Here are some points, one per row:
[ 22   8 -35  42  -5   1 127  36  85  12  36 -30   8  -5  -7 -10   5  -9  -5
  -4  -3 -11 -12  -4  -1   1  -8   0  -1 -10   0 -15   8   4 -25  13  -5  -7
  -2  -8  -6  -1  -8]
[ 13   9   3  35  14   6  -7  15  -1   6   8  34   6   0 127  69  66  43  54
  50 -55 -15 -24 -13  17  13  34  -1 -13 -22  -6  11   5   6  12   1  15   1
 -10   5  17 -15   8]
[-19   0 -24 -25 -22 -15  -4 -12 -24  -6 -24 -23 -57 127  75 -29 -16 -31 -22
 -31 -16  -7   3  -6 -25 -21  -6 -19  -7  -8   7   6 -24  -9 -24  -1 -11 -14
 -11 -17 -14 -16  -8]
[-17  20  -4   9   9  -3   0  -3   4   0   0   5 -10  10  -5  11   7  91 -20
  38  87  65 -35  -1  70 -48  27  -7   3 -19  -2  -1  -4   5   9  -5   1   6
  -8  -6   8 -12   3]
[-23  -5 -21 -28 -19 -18  -7 -23 -10 -19 -13 -31  -4  -6 -63  -4  32 125 102
  13 -97 -56 -24  -5 -17 -33 -12 -12  -5  -5  -9  -6 -29   1 -17 -15 -20  -5
 -17 -19 -17 -19 -14]
[ -1  -8  -2  -7  -7  -1 -13   0 -11   1  -9  -4 -10  -8   5 -19  -6  -3 -15
 -17   1 -11 -10  -4  -3   6 -38   6  11   5 -39 -18 -15 127  23  60  63  79
  51  53 -23 -18 -21]
[ 10  -4  -2   8   2  -6 -17  35 -60 113  74  27 117  59 -19  22  -7   0  -6
   3  -6 -12  -8  -5  -4   8  -2   1  -3 -13  -1  -3   6   2 -17   8   5 -10
  -6   0   0  -9  -2]
[  2 -18 -21 -24 -21 -16 -12 -15 -16 -16 -14 -17 -10 -17 -21 -22 -14 -23 -24
 -30 -24 -22 -35  24 127 127   0 -34 -68 -22   1  13 -21 -13 -17 -10 -10 -14
 -18 -13 -20 -14 -13]
[  0   1   3   4   2  -1  -2  -2  -1   0  -2   1  -5   2  -6   2  -1  -3   1
   5 -12  -4  11  -1  41  63  77 -27 127  99  47 -21  -8  -7  -2  -1  -7   7
   5 -10  -2  -4  -2]
[ 97 127 112  -3 -12  -8  -5 -11 -12  -7  -7  -7 -11  -6 -13  -9  -6 -13  -9
  -7 -14 -13 -13  -8  -7  -4 -10  -5  -8  -1 -13 -11  -1  -5  -4  -8  -6  -8
  -9 -10  -9 -11  -8]
[  6 -12 -19 -16 -16 -15  -6 -15 -11 -16  -9 -15  -5 -13 -22 -17  -5 -18 -14
 -28 -11  22 -25 -64 -35  46 127 127  42 -22 -39 -14 -20   0  -8 -15 -13  -9
 -14 -10 -14 -13 -11]
[ 32 -18  -5  -1  -7  -9   6  -8  -5 -12   3 -12   9 -16   4 -20  12 -17  -4
  33 -16  89  78  99  32 -44  24 -17 -17   8  -4   0 -17  11 -17   3  -4  -3
  -4  -7 -11   0  -6]
[-19  -5 -15 -27 -18 -17  -1 -14 -17 -19  -7 -11 -31 -19  21 127  74 -37 -60
 -32 -12  -8  -6 -10 -20 -15 -22  -9  -5   4  -6 -13 -13  -1 -27  -3 -13 -11
  -8 -17 -18 -10 -13]
[  8   5  -2  12   6   0  -2  -5   6   0   2  -2  -9  27 -34  25  43  41 -33
  88  62   0  74  13 -19  20  24 -18 -21  -7  -3  29 -30   1  22 -11   1  10
 -13   1   5 -15   6]
[ -8 -18 -22 -29 -26 -16 -14 -13 -23 -19 -16 -20  -5 -32   0 -29 -65 -70  28
 127  68 -37 -62 -24 -29 -20 -24  -7   4  -6  -7 -17 -14  -8 -19 -15 -17 -17
 -12 -18 -20 -15 -18]
[ 13 -30 127  50  31 -17 -30 -19   3 -17 -14 -14  -5 -21 -12 -14 -20 -11 -22
 -24 -12 -13  -5 -11 -12 -19  -7 -13   3 -31  16   0 -19  -5 -27   5 -11 -11
 -14 -13 -16 -10 -11]
[  7  -9 -14  -5 -15 -17   0 -16   4 -40  63 127  45  32 -39 -17 -13  -8  -9
 -10 -12 -10  -5  -7  -7 -11 -14  -4  -4  -2  -6 -11  -5  -5 -13  -7  -4  -7
  -8 -10 -13 -10  -8]
[  0   3   1   3   2  -3  -1  -3   0  -3   1   0  -4   2  -7   3  -2  -1   3
   5  -6  -1 -13   0  -4   3   5  60 -14  77 127  18  38  63  50   1   9  -5
  -7  -6   3  -7  -1]
[ -9  -3  14  -5  -1  68 -38 120 110  -9  86 -20 -22  18 -12   1  -6  -5  -3
   6 -10  -9 -11  -4  -3   9  -3   1  -4  -5 -12  -2   7   0  -3   2   2  -8
  -7  -2   4 -12   0]
[-43   8  48 127 -52  -5 -17  -5 -31  -9 -11 -13 -10 -21 -12 -21 -14 -18 -21
 -29 -14 -10  -6 -13 -12 -20 -16  -9 -13  12 -15 -10 -10 -13   3 -20 -14  -9
 -10 -14 -19 -11 -12]
[ -3  -5  -8 -14  -9 -11  -1 -10  -7 -13  -4 -12   2 -15  -9 -13  -2 -13 -11
 -15  -9  -6  -1  -5 -13 -13   4 -12 -11 -10  20   4  21 -49 -46 -52  31 103
  83 100  47 -60 -20]
[ -7  10  -1   7   5   0  -4  -3   3  -2   1   1  -9   8 -10  11  -8   0   5
  11 -11  -7  -9  -3   1  -2  25 -12 -10 -18   7   8   6  -8   1 -16  63  30
  47  39 -19 127   8]
[  4   6   0  10   7  -4   3  -2   3  -4   2   7  -7  -7   7  36 -27  23 121
 -37 115   5  10  32 -29  20  37 -26 -28   9  -4  13 -11   3  -7   7   2   2
  -7  -4   4  -8   2]
[ 27 -37 -10 -21 -23  -6 -18  -5 -22  -5 -15 -16 -21 -21  13 -24 107  84   8
 -10  45 -47 -30  -9 -36   6 -52   6  14  -5  -1 -29  12 -25 -10  -9 -12 -28
   3 -11 -31   4 -23]
[  0  -6  -5 -10  -7  -8  -2  -8  -7  -9  -4  -9   1 -13  -6 -11  -3  -7  -8
 -12  -6  -6  -5  -6  -6  -6 -10  -4  -2  -2  -7  -7  -5   9 -16 -27  32 -19
  37 -30  20  43 127]
[  6   1   1   9   4   0  -4  -1   0   5  -4   6 -12   9  -8  10  -5   0   4
  14 -11  -6 -11  -5   4   5   6   7 -15  -8  -2   3   4 -23  27  65 -73  84
  65  38  11  56  69]
[-10 -12  18  -6 -13  24  60  -8 122 127 -40  34 -14   1 -13   3  -6  -7  -3
   4 -12 -10  -9  -5  -4   4  -3   0  -6  -6 -10  -1   0  -1   1  -9   5  -7
  -9  -2  -2 -12  -2]
[  2  -8  -5  -8 -10  -3  -9  -4 -10  -3 -10  -5  -6  -9  -5 -15  -1  -9 -11
 -13  -5  -8  -3  -7  -8   0 -21   3  -2   2 -12  -6  -4   5 -15 -20  31  54
 -11 -34 127  73  -7]
[ -1   0 -31 -35 -13 -51   5 127  39  19 -67   2   3 -45  -8 -22 -18 -15 -24
 -40 -13  -3   4 -10 -16 -35  -8 -19  -6   2   6  -1 -30 -17   1 -18 -20  -5
 -10 -17 -26  -6 -12]
[ -7   5 -22  95 127 -24 -46 -25  11  -5 -22 -12 -12  -1 -20 -15  -6 -21 -17
 -13 -16 -14 -12  -6 -14  -3 -21  -2  -6   1 -16 -14   4  -5 -12  -7  -5 -15
 -10 -11  -9 -14 -10]
[-35  10  10 -19   2   0  -4 -23  28 -30 -12  21 127  43  76  -7  40 -17 -14
 -15   5  -8 -12  -1  -8  -1   3  -9  -8   3  -5   3 -15  -2  11  -3 -16   1
   1 -11  -9   3  -8]
[-13   7  -1   0  -4  -2   0  -3  -4  -3  -4   2  -1  -8  -2   8 -19  30   9
  30  -4 127  -8  79 -50  57 -22  -6   8 -20   0  -4   1 -10   8  -5  -2  -2
  -2  -7  -4  -5  -3]
[ -3  -9 -14 -19 -15 -12  -7 -12 -12 -13 -12  -9  -6 -15 -18 -14  -8 -15 -16
 -18 -15  -9   5 -13 -18 -10  21 -56 -12 -40   7  78 127 100  51 -12 -40 -25
 -11 -18  -3  -9 -11]
[ -7 -20  11 -24  -8  -1 -16  -2 -13   2 -17  -6  -9 -10   5 -25   9  39  19
  52  32  57  51 -52  -9  10 -25   9 -38  48 -24 -32  36 -15 -43  16  -1 -21
  -2  -5 -19   2 -15]
[-13  21 -12   5   0  -7   8  -7   2 -11   4  -1   6 -21  15   4 -26  16  38
  19  46  33 127 -30  29  17 -28   2  17 -43  17   8 -18   0  11  -6  -4   2
  -3  -6  -4  -4   0]
[  1 -14   7  -7  -4   4 -16   1  -8   6  -9 -11 -10  26 -33   8  74 -62 103
   6  48  52  16  11  53 -30 -30  19  14 -13 -13 -17  10  -4   8 -12  -6  -6
  -4  -1  -9  -4  -9]
[ 33 -29 -14 -17 -16  -9  -9 -21   6 -26 -21 -30  34  89  67  54 -70   6 -22
 -33 -11  -8  -2 -11  -2 -21 -34   4   5   7 -13 -27  10 -16   7 -23 -10  -5
 -14  -7 -20  -4 -12]
[  2   4  -4   1  -2  -4   2  -6  -2  -5  -1   0   1 -10  -2   2  -7   3  -1
  -1  -3   0 -15   3   8 -13 -28  60  62  80  42 127  36 -11 -11  25  18   0
 -14  -1 -11  -2   1]
[-11  -6 -21 -40  -2 -24 -34 -52  11  97 127  14 -44 -58  19 -30 -18 -18 -22
 -39 -12  -3  -2 -10 -14 -31 -13 -16  -5   4  -2  -6 -23 -17   8 -20 -23  -3
 -10 -19 -24  -5 -15]
[ 15   2 -50  -6  47 127   6 -23 -33 -15 -31  -3   6 -32 -14 -14 -16 -15 -20
 -30 -13  -6  -1 -10 -14 -25  -6 -16  -6  -6   8  -4 -21 -11 -13  -6 -14  -7
 -11 -13 -20 -10  -9]
[-23 -19  48  -3  87  77 127  48 -61 -18  11   4 -20   1   0  -7  -8  -4  -5
  -2  -9 -11 -11  -7  -1   1  -5  -1  -5   0 -16  -2  -1  -5  15 -14  -4  -3
  -6  -6  -5  -5  -6]
[-19   0   1 -12  -7   0 -13  -1 -10   0 -11   0 -11 -12   6 -10 -18  -3 -25
  -9  -3 -64  59 127  68  32  48  87  20  -4 -28 -29  24 -10  -6  -3  -5 -14
  -1  -6  -7  -5  -9]
[ -5  -4  -9 -13 -11 -10  -1 -10  -9 -12  -6  -8  -1 -16  -8 -14  -4 -10 -12
 -16  -8  -6  -4  -3 -10 -11 -11 -10   5   1  -5 -19 -11  -1   7  20 -26 -30
 -95 107  73  61  71]
[  0  -1  -7  -5  -6  -5  -3  -8  -4  -7  -5  -3  -5  -6 -10   1 -14  -3  -6
  -8 -11  -3  -5  -7  -1  -9  -2  -7  -3   3  -7   5 -24  -9  18  12 -14 -82
 108  83  99  18 -21]
[ -3  -7 -13 -15 -13 -14  -3 -14  -9 -15  -8 -12  -3 -14 -20  -8  -9 -16 -10
 -13 -17  -9  -5 -10 -10 -17   6 -20  -9 -17 -13 -20   0 -31 101 127 127  34
  -2 -37 -13 -37 -10]
There is one direction along which these points spread out most. Take the direction at right angles to it along which they spread out most. Go by this last direction. For each point below, how far along it does it lie, from 0 to 99? 50 is the average, and the first point above lies past it. One standard deviation of the points above along it is 16.
[ -5  -4  -9 -13 -11 -10  -1 -10  -9 -12  -6  -8  -1 -16  -8 -14  -4 -10 -12
 -16  -8  -6  -4  -3 -10 -11 -11 -10   5   1  -5 -19 -11  -1   7  20 -26 -30
 -95 107  73  61  71] 28
[ -8 -18 -22 -29 -26 -16 -14 -13 -23 -19 -16 -20  -5 -32   0 -29 -65 -70  28
 127  68 -37 -62 -24 -29 -20 -24  -7   4  -6  -7 -17 -14  -8 -19 -15 -17 -17
 -12 -18 -20 -15 -18] 65
[ 97 127 112  -3 -12  -8  -5 -11 -12  -7  -7  -7 -11  -6 -13  -9  -6 -13  -9
  -7 -14 -13 -13  -8  -7  -4 -10  -5  -8  -1 -13 -11  -1  -5  -4  -8  -6  -8
  -9 -10  -9 -11  -8] 59
[  2  -8  -5  -8 -10  -3  -9  -4 -10  -3 -10  -5  -6  -9  -5 -15  -1  -9 -11
 -13  -5  -8  -3  -7  -8   0 -21   3  -2   2 -12  -6  -4   5 -15 -20  31  54
 -11 -34 127  73  -7] 24
[-19  -5 -15 -27 -18 -17  -1 -14 -17 -19  -7 -11 -31 -19  21 127  74 -37 -60
 -32 -12  -8  -6 -10 -20 -15 -22  -9  -5   4  -6 -13 -13  -1 -27  -3 -13 -11
  -8 -17 -18 -10 -13] 66
[-23 -19  48  -3  87  77 127  48 -61 -18  11   4 -20   1   0  -7  -8  -4  -5
  -2  -9 -11 -11  -7  -1   1  -5  -1  -5   0 -16  -2  -1  -5  15 -14  -4  -3
  -6  -6  -5  -5  -6] 56
[  6   1   1   9   4   0  -4  -1   0   5  -4   6 -12   9  -8  10  -5   0   4
  14 -11  -6 -11  -5   4   5   6   7 -15  -8  -2   3   4 -23  27  65 -73  84
  65  38  11  56  69] 13
[  0   1   3   4   2  -1  -2  -2  -1   0  -2   1  -5   2  -6   2  -1  -3   1
   5 -12  -4  11  -1  41  63  77 -27 127  99  47 -21  -8  -7  -2  -1  -7   7
   5 -10  -2  -4  -2] 44
[ -1   0 -31 -35 -13 -51   5 127  39  19 -67   2   3 -45  -8 -22 -18 -15 -24
 -40 -13  -3   4 -10 -16 -35  -8 -19  -6   2   6  -1 -30 -17   1 -18 -20  -5
 -10 -17 -26  -6 -12] 66
[-23  -5 -21 -28 -19 -18  -7 -23 -10 -19 -13 -31  -4  -6 -63  -4  32 125 102
  13 -97 -56 -24  -5 -17 -33 -12 -12  -5  -5  -9  -6 -29   1 -17 -15 -20  -5
 -17 -19 -17 -19 -14] 70
[ -7 -20  11 -24  -8  -1 -16  -2 -13   2 -17  -6  -9 -10   5 -25   9  39  19
  52  32  57  51 -52  -9  10 -25   9 -38  48 -24 -32  36 -15 -43  16  -1 -21
  -2  -5 -19   2 -15] 57
[  6 -12 -19 -16 -16 -15  -6 -15 -11 -16  -9 -15  -5 -13 -22 -17  -5 -18 -14
 -28 -11  22 -25 -64 -35  46 127 127  42 -22 -39 -14 -20   0  -8 -15 -13  -9
 -14 -10 -14 -13 -11] 57
[-13  21 -12   5   0  -7   8  -7   2 -11   4  -1   6 -21  15   4 -26  16  38
  19  46  33 127 -30  29  17 -28   2  17 -43  17   8 -18   0  11  -6  -4   2
  -3  -6  -4  -4   0] 46
[  4   6   0  10   7  -4   3  -2   3  -4   2   7  -7  -7   7  36 -27  23 121
 -37 115   5  10  32 -29  20  37 -26 -28   9  -4  13 -11   3  -7   7   2   2
  -7  -4   4  -8   2] 49
